Where one turn sends some rows of the set: a few examples, then the rows asked:
J_678: [ -86, -129, -211,  240,  178,  -62, -308,   41, -149,  -51,  -12, -395,
 -210,   42, -150,  -47, -117]
J_69: [ 352, -354,  -62,    2, -114,   18, -269, -283,  -96,    6,  152, -161,
  261, -179,  105,   13,  227]
J_776: [ 435, -299, -132,  -30,  -96,   26, -132, -215, -128,  -28,  199, -173,
  117, -293,  143,   17,  186]
J_722: [ 303, -259, -308,  205,  123, -204, -291, -236,  -38,  -34,   29, -181,
  105,   -4,   13,  -51,   67]
J_766: [   1,   39,   73, -118, -391,   85,  100, -133,  434, -128,   20,  380,
  252,  144, -101,  -78, -189]
J_643: [ -42,  104,  108, -155, -379,  119,   96,  -73,  455,  -87,  -29,  336,
  215,  151, -136, -124, -230]
J_2: [ -10,   43,  102, -155, -392,  114,  135, -116,  441, -125,   22,  369,
  230,  113,  -88,  -91, -186]
J_289: [  45, -442,   54, -240,   39,  236,  -73,  112,  -47, -390, -346,  -41,
 -375,  120,  212,  -34,  -66]
J_405: [ 283, -317,  -98,  120,   21,   55, -282, -164, -155,  -45,  193, -287,
  -59, -309,   91,   35,  129]
J_729: [ 248, -163,   19, -292, -225,  269,   71,   41, -245,    5,  224, -285,
  -37, -337,   87,   12,  118]
J_746: [-214,   66, -170,  -28,   64,   40,  -44,  254, -172,    7,  -96, -404,
 -207,  174, -233, -114, -179]
J_660: [ 143, -262, -213,  267,  161, -105, -373, -150, -114,  -56,   74, -306,
  -79,  -94,  -19,   -5,   20]
J_415: [ -21,   81,   73, -129, -372,  100,   50,  -79,  443, -105,  -25,  341,
  240,  177, -140, -107, -250]
J_596: [ 290, -447,  -53, -175,  -26,  234, -400,   53,  -49, -394, -309,  -15,
 -176,  146,  203,   -1, -162]
J_856: [ -29,   65,  124, -172, -383,  133,  137,  -81,  441,  -89,   -5,  343,
  212,  125, -108, -115, -204]
J_61: [  -9,   52,   53, -105, -377,   75,   69, -115,  438, -133,    2,  371,
  260,  169, -122,  -78, -226]
J_47: [ 153, -273, -201,  233,  114, -190, -389, -256,   -6,    9,  -42, -195,
  212,   93,  -46,  -81,   90]
J_124: [-175,  -48,  -93,   52,   65,  128, -169,  216, -243,  -22,   33, -461,
 -300,  -24, -163,  -32, -138]
J_161: [-205,  -94, -181,  171,  162, -145, -263,   -2,  -35,   18, -168, -321,
   17,  295, -216, -139,  -62]
J_302: [ 218, -393,   -7, -169,   70,  219, -380,   78,   12, -323, -427,  -58,
 -248,  167,  172,  -92, -159]
J_831: [-163,  -74,  125, -316, -231,  326,  106,  209, -283,   19,   95, -383,
  -74,  -81,  -71,  -13,   33]
J_147: [ 106, -391,   51, -197,   91,  217, -214,  114,   18, -321, -437,  -63,
 -351,  145,  184, -104, -116]
J_262: [ -10,   78,  212, -145, -449,  129,   68,  -23,  454, -158,  -34,  291,
  149,  156,  -89, -168, -222]
J_227: [  15,   -8,  114,  -47, -427,   25,   35, -111,  460, -234,   12,  355,
  210,  208,  -64, -110, -185]
J_278: [  30,  -20,  169,  -86, -450,   74,   89, -122,  461, -210,   27,  355,
  189,  147,  -34, -118, -144]
J_350: [  14,   26,  225, -143, -453,  107,  108,  -68,  453, -184,    6,  320,
  145,  119,  -43, -139, -164]
J_258: [ -77,   13,    2, -280, -153,  278,  123,  274, -266,   11,   77, -398,
 -202, -114,  -96,  -57,  -68]
J_782: [ -10,   47,  113,  -52, -435,   51,   -2,  -67,  451, -230,  -15,  326,
  198,  248, -104, -119, -252]
J_319: [ -11,  -67, -327,  203,  193, -187, -250,   -9,  -45,  -25, -122, -292,
  -53,  217, -194, -122, -116]
J_560: [ -25,   88,  157, -112, -441,  100,    6,  -13,  454, -191,  -40,  307,
  163,  224, -118, -154, -254]
J_284: [ -39,  -85,   19, -122,  -84,  276,  -85,  192, -293,  -21,  155, -450,
 -262, -236,  -51,   22,  -54]
J_167: [ 127, -488,   -3, -253,  -61,  260,  -96,   91, -120, -462, -237,   -5,
 -287,  106,  246,   67,  -78]
J_407: [-352,    4,  -15, -102,   -5,  113,  -22,  227, -180,   22,  -93, -410,
 -123,  194, -240, -110,  -92]
J_662: [ 236, -492,  -51, -229,  -83,  256, -259,   43, -123, -475, -224,    4,
 -194,  120,  242,   88, -128]
J_586: [ 184, -246,  103, -268, -282,  286,   -6,  -52, -244,    1,  228, -248,
  130, -273,  104,   45,  192]
J_95: [ 186, -228,   25,  -77, -104,  238, -136,    5, -260,  -21,  229, -368,
 -143, -379,   69,   53,   85]

J_47 goes to J_69
J_729 goes to J_258
J_678 goes to J_660
Now these:
J_766 goes to J_2
J_147 goes to J_302
J_350 goes to J_262

Where one turn sends some rows of the set: a few examples, then the rows asked:
J_811: [-144,   18, -146,   14,  -41,   20, -298, -383,  117,  394, -227,  122,
  129, -279, -187,   86,  132,   43, -113,   40,  307,  215]
J_321: [-150,  -70,  -80, -191,  556,  -66,  319,  186,  127, -113, -107, -154,
  -28, -198,   39,   14, -229,  155,   78,  124,  102,  -35]
J_153: [-278, -435,  302,  393, -311,   42,  -95, -123,  -22,   17, -228,    2,
  -83, -189, -345,  -27,  137,  157, -156,  215,  249,  -75]
J_253: [ 139, -313, -217, -170,  202,   37,  377, -271,  -36,  235,  -22,   50,
 -136,  169,  126,   79, -182,  141,   10,  131,  -28,  230]
J_663: [  85,   67, -254, -198,   22,   28,  145, -446,   27,  220,   40,  112,
   70, -118, -271,   17,  -84,   17,  347,   78,  101,  297]
J_875: [ 112,  163,  -57,  -19,  536,  314,  322,  -49, -305,   32, -284,   29,
  188, -400,  -50, -154, -102,   -2,  -71,  232,  147,  -22]
J_884: [ 244, -110,  -32, -213,   50,  -84,   -2, -146,  157,  156,  120, -138,
   27,  388,   16,  -51, -268,  191,  -56,   24,   80,  103]
J_158: [  20, -201,  -32, -246,  497,  247,  199,  239, -376, -131, -289,  -85,
 -131, -174,   -6,  133, -227,  130,   80,   55, -127, -263]
J_182: [  40,   68, -144, -213,  205,   30, -537,  -77, -286, -122,  -36,  -80,
   85, -162, -362,  156, -133,  -78,   80, -201,   14,  -56]
J_640: [ -79,    9, -181, -109,  373,  -59,  333,  -78,  -96,  -51, -139,   37,
   17, -342, -123,   20, -207,  -99,  365,   71,  194,  291]
J_137: [ 193, -146,  688,  430,  128,  220,   55,  -16, -182,  -81,   51,   37,
 -149, -147, -313,    8,   11,  263,   23,  -64, -148,   -7]
J_899: [-142,  251, -238, -269, -108,  134,  -67,  -36, -255,  257, -233,   78,
  -66, -334, -501,  121,   87,  208,  104,   27,  336,  -75]
J_318: [-132, -236,  290,  394,  173,   -7, -113, -376, -121,  -92, -171, -145,
  -80, -411, -268,   65,  142,  350, -198,   12, -202, -295]
J_436: [ 146, -187, -164,  -60,  318, -264,   -9, -199, -152,  -62,   -6,   -9,
  -89,   43,  131,  135, -346,  -70,  -12,  -91,  162,  331]
J_789: [ -54,  -87,  304,  393,  -25,  318,  -57,  286, -240,  127, -231,  186,
 -390,  -76, -446, -176,   61,  125, -302,   17,  -62, -109]
J_437: [  78, -114,   22,  108,  -17,  357,  172, -177, -173, -191,  -21, -276,
  125, -107, -401,    9,  526,  -46, -136,   -8,  111, -189]
J_48: [ 173, -276,  112, -198, -128,  102, -322,  -43, -103,  184, -106, -138,
 -107,  323,  -70,  203, -154,  141,   69, -272,   -2,  185]
J_592: [ 100,  -61,  335,  474,  184,  446, -150,    9, -205,   56, -102, -114,
 -317,  -52, -307,  -84,  162,  412, -135, -160, -112, -112]
J_864: [ -27,   -4,   17,   21,  133,  441,    7,  -47,   35,  122, -141,   60,
  318, -187, -249, -162,  -26, -186,  254,  167,  318,  345]
J_358: [ 171, -106,  346,  265, -206,  184,  -39,   37, -260,  -33, -371, -310,
  103, -149, -363, -195,  324,   71,  -59,   73, -154, -198]
J_467: [-119, -248,  123,  309,   50,  -17,  -98, -410,   88,  -55, -326,   30,
 -429, -190, -271,  128,   42,  181,   33, -368,  -68, -257]
J_459: [ -99, -126,  416,  413, -191,  152,  122,  -83, -230,  103, -255,  228,
 -364, -138, -396, -255, -270,  271, -190,   82,  134,  -69]
J_424: [ -20, -118,  -64, -373,  147,  -65,  213,   53,   71,  104,   34,   17,
 -188,   -5,  197,   91, -128,  284, -364,  246,  198,  -47]
J_913: [ -60,  378,  -43, -379,  -29, -134,   14, -102,  152,  172,   68,  190,
  -45, -326, -285,    3,  -93,  152,    1,  110,  208,   40]
J_881: [ 379,   47,  353,  184,  148,  176,  214, -212, -237,  -19,  -37,   95,
 -352,  -29, -293,   67,   97,  180, -152, -330, -269, -244]
J_231: [-168, -119,  177,  291,  -66,  171,  -64,   96, -254,  -21, -531, -130,
 -150, -217, -430, -323,   25,   -8, -268,    5, -245, -196]
J_164: [ 220,  -59,   48,   72,  423, -202, -379, -268,  -59,  142,  -69,  117,
  135, -206,   49,  271,   22,  -27, -202,  -89,  -69,   59]
J_721: [ 118, -223,  369,  297, -305,  179, -272,   16, -196, -116, -264,  -32,
 -134, -243, -244,  -56,  251,  182,    9,  233,  208, -304]
J_16: [  94,  -79,   80,  -51,  161,  153,  386, -173, -145,  383, -478,  204,
 -193, -179,  202,  -84, -256,  273, -207,  187,  139,    6]
J_291: [  79, -250,  -81, -242,   34,  -40,   40,   63, -315,  284, -289,   47,
 -350,   74,   75,  311,  -66,  364, -281,   20,  103, -198]
J_189: [ -17,  -52, -123, -341,  263,   62,  492,  -70, -154,   84,  -26,  148,
 -171, -337,  121,  150,  -33,   60,  -90,  248,   91,  215]
J_294: [ -66,  -38,   80, -266,   19,  508,  302,  168, -118,  148, -294, -112,
  -43,  -90, -279,  -16,  -87,  193,  462,  -20,   94,  107]
J_372: [  99,  228,  -70, -192,  234, -324, -233, -112,   41, -107,   35, -109,
   68,  -63, -148,  -63, -365,    5,  -18, -131,  146,   78]
J_987: [  47, -206,  435,  340,  -57,  296,   51,   47, -264, -161,   20, -237,
  216,  -46, -423, -170,  189,  -22, -183,  113,   39,   94]
J_556: [ 324, -323,  348,   56,  228,   72,  -19,  -65,   18,  227, -195,  229,
  -81,  121,  233,   82, -291,   21,   21,  -15,  -77,  198]
J_493: [ 131,  128, -153, -311,   33, -152,  -89, -353, -139,   60,  160,  185,
  -85, -240,  -30,  184,  -69,  -26, -139,   30,  179,  326]
J_482: [-144, -137, -115,  153, -102,  282,  281, -251, -242, -191, -498, -240,
 -149,  -68, -355, -346,  -53,  -47, -214,  -74,  180, -221]
J_992: [-130, -351,  257,  213, -136,  137, -150,   -1,   70, -240,  -33,  122,
 -229, -210, -314,  219,  324, -125,   54,  -69,  307,  -92]
J_749: [ -51, -189,  245,  420,   45,  291, -382, -194, -142, -182, -293, -144,
 -309, -274, -163,  -95,   50,  377,  -50,  -10,   58, -308]
J_165: [ -38,   94,  -29, -227,  194,  120,  341,   10,  299,  213,    6,   -8,
   70,  -64, -292,  -72, -107,  217,  398,  118,   38,   77]
J_931: [-102,   25,  141,  337,  105,  187,   93, -272, -398, -110, -249, -189,
   -2, -262, -439, -331,  -90,  172, -452,   67, -120, -197]
J_141: [ 152,  -72,  346,  128, -117,  255,  281,  125, -325, -196, -220,  242,
 -427,  -10, -289, -195, -188, -137, -202,  -87,  180, -110]

J_16 goes to J_556
J_913 goes to J_165
J_153 goes to J_987
Now these:
J_789 goes to J_592
J_291 goes to J_48
J_189 goes to J_253
J_141 goes to J_881

